One turning vector, and how many steps it has turned
The counts run from 0 to 595.
[-15, -15, -7, 37, -18, 21, -32, -4, -34, 37, -10, 2, -27, -35, -28, 36, -46, -8, 1, -15, 13, -23, 44, 11, 23, 24, 16, 8, 56, -6, -21, 0, 10, -5, -4, -21, -39, -3, 22, -18, -45, 1, -25, -7, -23, 79, -8, -14, -19, 30, -30, 17, -13, 65, 21, -6, -17, 18, 29, -30, 1, 44, -51, -16, -22, -7, -38, -12, 16, 13, 83, -4, 7, -5, 8, 14, -5, 4, -23, 27, 19, 61]
111
[-2, -1, -1, -36, -19, -4, -26, -2, -41, 14, -71, 1, -31, 33, 27, -27, 35, 13, -31, -17, 11, 17, 43, 58, 7, -11, -11, 57, 14, -12, 23, 30, 32, -5, -25, -41, -23, -25, -12, -10, -16, 8, -42, -30, -1, 38, 24, 29, -26, 67, 7, 12, 31, 34, 51, -12, -27, 10, -12, -1, 43, 16, -24, -53, -8, 11, -9, 3, -7, -42, -6, -6, -18, 19, -2, 25, -16, 31, -35, 31, -23, 54]
324
[9, -18, 16, -8, 35, -1, -17, 4, -2, 5, -33, -30, 28, -2, 45, -38, -19, 19, 5, -14, -10, -18, 28, -19, 1, 12, -9, 10, 3, -28, -25, -16, 37, 18, -19, 2, -14, -14, 28, -33, -10, 6, -43, 20, -16, 45, -18, -17, -27, 60, -39, 49, 2, 46, 34, 37, -75, 25, 14, -41, -47, 21, -20, 5, -27, 40, 13, 13, 28, 30, 15, 6, 5, -6, 27, 69, -16, 45, -54, -26, 4, 11]
21
[-1, -48, -23, 2, 6, 23, -23, -46, -69, 56, -36, 3, -14, -36, -6, 70, -34, 6, -25, -6, 10, -23, 28, 35, 13, 3, 46, 24, -25, 1, 9, 30, 11, 27, -2, 31, -37, 16, 45, -6, -26, -12, -30, -1, 7, 6, 13, -44, 15, 4, -26, 28, 2, 15, 2, -42, 13, 26, -1, -22, -28, -8, -16, -3, -66, 15, 21, -5, 35, 23, 85, -44, -25, 15, -11, 8, 39, 20, -9, 23, 22, -3]
89
[11, -52, -38, -29, -26, 43, -29, 20, -50, -14, 15, 25, -39, 8, 4, 23, -5, 5, -11, 57, 27, 16, 0, 82, -1, 12, 10, 39, 7, -24, 43, 2, -37, -29, 12, -15, -7, -22, -25, -9, 29, 10, 2, 30, 11, -37, 50, -17, 26, 5, -21, 34, 31, 29, 2, -44, -30, 17, -8, 20, -25, -20, 6, -28, -17, -1, 14, -14, 42, 10, 2, -11, -2, 34, -42, -38, 18, -28, 7, 50, -21, 68]
317
[34, 1, 56, -37, -11, 6, -32, 6, -59, 24, 13, 19, 53, -12, 44, -10, 45, 18, 1, 6, -26, 8, -9, 12, 14, -7, -7, 17, -52, 2, -22, 27, -34, 27, -20, -22, -29, -12, -50, -27, 35, -20, -61, 10, 22, -59, 33, -29, -5, 28, -1, 25, 39, 5, 0, 33, -26, -2, 15, -10, -22, 17, 6, -6, -22, -7, 35, -67, 18, 2, -55, -26, -8, -18, 36, -6, -31, 39, 1, -38, 10, -23]
464
[24, -38, 26, -11, -28, -10, -59, 9, -44, 45, -23, 9, 53, -8, 34, 7, 41, 32, 41, -18, -40, 11, 18, 22, 7, -18, -21, 25, -46, 2, -52, -10, -23, 4, -24, -33, -3, -43, -15, -17, 24, -1, -55, -25, -3, -11, -2, -3, 1, 52, -25, 25, 11, 37, 8, 9, -33, -5, 24, -14, 4, 9, -59, -58, -19, 2, 10, -63, -32, 12, 4, 22, 26, -28, 11, 21, -37, -5, -4, -50, 8, -25]
463
[17, -27, -33, -15, -75, 10, -33, -25, -26, 39, -41, -17, -11, 55, 13, 38, 21, 52, 11, -10, 14, 26, -7, 77, 28, -5, 14, 42, 3, -11, 27, 5, 3, -17, 18, -9, -1, 8, -34, 16, 35, 26, -21, -11, 4, 3, 57, -6, 29, 44, -25, 32, 29, 38, -8, -41, -6, -12, 20, -5, 14, -29, -41, -62, -23, 9, -21, -27, -4, -18, 21, 17, 23, 41, -39, 5, -37, -3, 7, 8, -20, 48]
542
[31, -2, -1, -4, 33, 3, -57, -28, -44, 51, 3, -19, 25, -24, 36, -18, -69, 35, -13, 2, -7, 6, -27, -5, 29, 17, 22, 8, -4, 3, -22, 19, -7, 23, -18, 19, -22, -16, -4, -27, -3, -8, 3, 37, 39, 29, 19, -96, -30, 11, -23, 25, -9, 16, 4, 29, -34, 12, 16, -23, -56, 43, -29, 55, -33, 5, -9, -43, 18, 32, 48, -10, -12, -2, -34, 63, -15, 19, -2, 28, 8, 14]
371
[-11, 17, -15, 4, 0, -14, -21, 23, -23, -10, -8, -29, 26, 21, 27, -15, -3, 9, 5, -40, -6, -2, -11, 7, 8, 60, 14, 4, 37, -39, -10, -65, 7, -41, -12, 5, 0, 31, 3, -26, 22, 25, -19, 21, -15, 47, 2, -3, -43, 32, -38, 63, 7, 50, -11, 10, -55, -14, 5, -31, -61, 2, -30, 17, -11, 5, -14, -9, 47, 33, 7, 50, 46, 40, 22, 67, -43, 0, -26, -11, -25, 20]
436
[-6, -11, 13, -17, -2, 25, 5, 35, -37, -56, 44, 54, 0, -20, -5, -16, 36, -43, 4, 15, -5, 0, 42, 29, 2, 30, -19, 39, 10, -18, -18, -23, -38, -57, -9, -63, -26, -33, -35, -2, 34, 13, -38, 15, 18, 18, 7, 16, -20, 29, -25, -8, 20, 63, 20, 25, -38, 61, -24, 17, 15, 24, -11, -29, 29, -17, 48, -38, 52, -1, -22, -45, 27, -2, 27, -35, 7, -45, -23, 17, -25, 53]
77
[-31, -8, 10, 16, -57, 43, 9, -29, -36, -3, 13, 7, -10, 20, -18, 37, 25, -2, 6, -59, -4, -4, 58, 38, 5, 8, 9, 20, 27, -29, 2, -4, 4, -7, 33, -30, -30, 31, -19, -7, -6, 2, -55, -47, -36, 37, 26, 22, 8, 65, -49, 25, 1, 42, 12, -17, -5, 15, 10, -17, 12, -6, -27, -68, -10, -24, -38, 7, 28, -18, -8, -16, 35, 31, 44, -45, -1, 3, -18, 6, -8, 52]
17
[30, -28, 43, -30, -17, 0, -55, 10, -44, 30, -10, -6, 70, -8, 48, -2, 34, 25, 26, -15, -46, 23, -6, 18, -3, -12, -44, 10, -45, 2, -37, 12, -32, 27, -3, -35, -3, -20, -35, -30, 28, -9, -60, -8, -10, -42, 17, -28, 19, 26, -31, 41, 25, 20, -34, 23, -49, -3, 4, -26, -17, 11, -5, -29, -23, 14, 11, -43, 12, 29, -26, 31, 32, -26, 24, 17, -27, 10, -2, -58, 5, -37]
522
[-2, -40, -37, 25, -31, 18, 15, -61, -24, 38, -18, -31, -1, 14, 6, 28, -55, 39, 30, -27, -2, -6, 0, 40, 22, -3, 53, 12, 25, -8, 18, -6, 12, 15, 27, 17, -8, 45, 17, -6, 26, -4, -51, 2, -4, 21, 47, -37, 17, 11, -33, 32, -1, 5, 10, -53, 9, 8, 36, -29, -58, -10, -49, -18, -68, 1, 1, -2, 18, -1, 50, 0, -2, 25, -22, 11, 18, 5, 10, 44, -21, 69]
467
[-27, -17, -40, 40, -19, -40, -27, -34, -39, 17, -18, 12, 3, -32, -12, 26, -32, -8, 11, -15, 7, 9, 22, 8, -1, 2, -15, 48, 16, -10, -29, -19, 6, -28, -39, -27, 1, -45, 9, 13, 31, 15, -34, -16, -15, 42, -22, 12, -42, 13, -44, 25, -16, 54, 16, -32, -12, 56, 7, -21, -13, 13, -68, -61, -28, 10, 53, -34, -22, 18, 84, -6, 36, -3, -33, 48, 8, -21, 8, 30, -13, 32]
403
[27, -21, 20, -24, 9, 9, -43, 1, -38, 57, -53, -53, 34, 8, 39, -8, -11, 41, -2, -4, -2, -7, 8, 24, 19, 1, 14, 0, -29, -39, -7, 7, 18, 35, 2, 23, -17, 16, 22, -50, -25, -17, -42, 1, -36, 5, 21, -41, -12, 21, -3, 70, 22, 11, -18, -10, -53, -17, 4, -35, -58, 2, -36, 20, -57, 15, -25, 26, 37, 39, 4, 20, 0, 19, 24, 43, -11, 35, -24, -11, 7, 2]
356
[27, -26, 8, -52, 25, 1, -3, 13, -35, 16, -51, 2, 9, 37, 52, -36, 10, 20, -16, -14, 7, 10, 24, 26, 2, -1, 1, 37, -16, 2, 10, 26, 25, 9, -43, 10, -34, -4, -8, -29, 5, 21, -39, 21, 32, 44, 24, -3, -16, 73, -3, 12, 27, 39, 61, 12, -61, 5, 10, 3, -15, 2, -22, 5, 4, 30, 39, -21, 15, -20, -6, -24, -28, 19, -8, 40, -32, 17, -52, 21, -11, 33]
515
[57, -34, -16, -36, -4, 16, -1, 1, -32, 8, 3, -48, 14, 33, 30, -42, -45, 14, 19, 36, 8, 23, -13, 58, -7, -23, -15, 50, 4, -12, 10, 15, -11, 29, 11, -20, 0, -16, -34, -20, 47, -3, -8, 53, -4, -4, 29, -43, 8, 55, -21, 19, 19, 7, 6, -23, -50, 19, 33, 1, -74, 8, 8, -20, -53, 29, 39, -5, 32, 14, -4, 13, -21, -2, -31, 1, 4, -17, -22, 47, -41, 44]
275
[27, 1, -53, 29, -4, 3, -7, -63, 0, 31, -13, -50, 13, 20, 7, -23, -58, 17, 3, -29, -16, 0, -39, 24, -1, -25, -2, 33, 38, -18, 4, -5, 11, 34, 32, 8, 1, 22, 4, 15, 14, -11, -30, 14, -10, 46, 32, -15, -10, 86, -45, 33, -16, 29, -10, -16, -20, 20, 25, -40, -35, 13, -41, -57, -46, 1, -12, 25, 32, -22, 42, -5, 2, 24, -33, 25, -13, 16, -4, 35, -14, 43]
292
[3, 44, 21, -9, -13, 5, -4, 6, -17, -48, 37, -15, 34, 17, 21, -47, 18, -11, 0, 0, -14, 24, -10, 22, -39, -2, -41, 32, 16, -51, -23, -59, -27, -2, -14, -58, 2, 6, -32, -16, 65, -9, -23, -5, -22, -18, 52, 13, -32, 39, -22, 48, 27, 31, -29, 13, -49, 30, 2, -27, -26, 2, -1, -44, -9, -3, 30, 1, 43, -1, -74, 6, 24, -1, 26, -4, -13, -19, -18, -6, -13, 8]
326
[17, 17, 12, -48, 38, 1, -11, 8, -61, -23, 0, -6, 6, 3, 3, -38, 3, -19, -44, 42, 1, -1, -7, 18, -35, -5, -46, 36, -31, -49, -9, -1, -1, 10, -23, -38, 14, -14, -14, -25, 15, -13, -6, 12, -10, -35, 11, -2, -11, 53, -22, 63, 23, 30, -3, -9, -56, 61, -39, 2, -27, 14, 19, -5, -9, 42, 72, 16, 73, 13, -43, -25, -32, -15, -4, 3, 1, 38, -38, 35, 8, -2]
173
[-10, -18, -24, -21, 45, -5, -17, 7, -45, 13, -57, -25, 18, 9, 19, -16, -11, 1, -36, -15, 22, -9, 22, -5, -3, 5, 15, 29, -8, -15, 11, 2, 19, 2, -36, 32, -12, 19, 52, -22, 0, 28, -9, 48, -3, 28, -12, -13, -23, 49, -33, 62, 11, 22, 31, 0, -57, 32, -27, -17, -64, -16, -1, 41, -16, 40, 24, -9, 57, 44, 17, 1, -9, 14, -4, 69, -18, 30, -29, -8, -16, 14]
589
[16, 40, -13, 15, -1, 7, -3, -13, -27, -53, 67, 0, 47, -17, 3, -53, -26, -18, 0, 1, -13, 27, -47, 5, -17, 12, -40, 33, 4, -26, -39, -44, -36, -9, 22, -29, 13, -2, -44, 0, 71, -35, 5, 31, 18, -14, 19, -32, -33, 30, -42, 34, 12, 26, -19, 0, -31, 58, 4, -31, -54, 25, 9, -16, -26, 1, 50, -33, 47, -11, -29, -21, 22, 6, -4, 14, -14, -9, -8, 6, 1, -8]
385
[14, -2, 24, -24, -9, 73, 17, 57, -22, -30, 53, 8, 11, -3, -5, -1, -14, -48, 15, 20, 7, -6, 32, 28, -10, 47, -15, 8, 16, -25, 7, -35, -32, -28, 12, -27, -23, 4, -12, -41, 16, 1, -4, 26, -26, -7, 6, -2, 11, 14, -42, 34, 23, 34, -8, 7, -41, 34, 7, 0, -60, 1, 21, -9, -4, -15, 36, 8, 106, 21, -17, -15, 7, 2, 36, -33, 22, -47, -25, 16, -18, 51]
93
[0, -32, -41, -52, -10, -14, -51, -16, -38, 37, -51, 3, -15, 49, 29, -3, 36, 44, -23, 6, 22, 25, 17, 58, -10, -37, 18, 67, -21, 9, 27, 30, 12, -7, -30, -12, -12, -25, -17, 2, 47, 6, -36, 31, 39, 23, 41, 1, -2, 71, -17, 13, 29, 32, 38, -16, -27, 13, 3, 8, 15, -16, -4, -45, 5, 50, 25, -35, -13, -20, -9, -11, -20, 22, -34, 49, -28, 20, -10, 38, -49, 39]
499
[-25, 38, 13, 8, -53, 14, -9, -11, -17, -16, 1, 36, 19, 31, 10, 8, 57, -2, 22, -32, -25, 20, 12, 29, -9, -2, -30, 38, 10, -27, -33, -19, -41, -23, 4, -53, -24, -17, -43, -4, 27, -14, -52, -58, 6, 13, 37, 40, -36, 39, -23, 27, 22, 41, -9, -25, -1, 13, 22, -13, 43, 17, -18, -94, -1, -17, 22, -33, -11, -42, -45, -12, 40, -10, 21, -14, -30, -21, 1, 2, -9, 33]
251
[22, 10, -35, -5, 0, 12, 3, -59, -10, 23, -1, -46, 9, 30, 40, -14, -46, 42, -12, -29, 1, 3, -33, 25, 23, -16, 30, 35, 33, 4, 3, 11, 3, 31, 3, 28, -5, 32, 1, 1, 33, -9, 9, 42, 26, 40, 58, -56, 6, 54, -41, 24, -6, 8, 24, -1, -9, 21, 30, -21, -49, -5, -21, -8, -42, 5, -8, -19, 6, -36, 35, -15, -20, 28, -25, 36, -33, 11, -1, 53, -8, 54]
350
[22, -12, 8, 10, -2, 47, 18, -5, -37, 18, -15, -25, -15, 8, 36, -8, -54, 19, 18, -29, 5, 9, 8, 31, 39, 55, 45, -4, 62, -11, 3, -12, -16, -3, 12, 35, -38, 32, 13, -48, 0, 0, -25, 12, -19, 59, 37, -26, -26, -4, 9, 30, 31, 31, 7, -5, -30, -3, 44, -13, -58, 19, -28, 21, -63, -10, -27, -8, 66, 0, 19, -5, 7, 19, -8, 24, -1, -25, -9, 56, -25, 58]
451
[-10, 11, -10, 15, -31, -8, -40, -18, -35, 6, 65, 33, 24, -31, -26, 45, 12, -21, -6, -5, -23, 16, -33, 25, -3, -16, -15, 38, -8, -8, -30, -15, -35, -32, 10, -48, 5, -29, -41, 27, 36, -3, 12, 3, 42, -45, 22, -30, 7, 8, -45, 19, 0, 25, -44, -6, 9, 30, -6, -5, 26, 13, -5, -47, -4, -15, 26, -68, 0, 8, 8, -11, 44, -10, -11, -30, -6, -23, 40, -7, 30, 16]
236
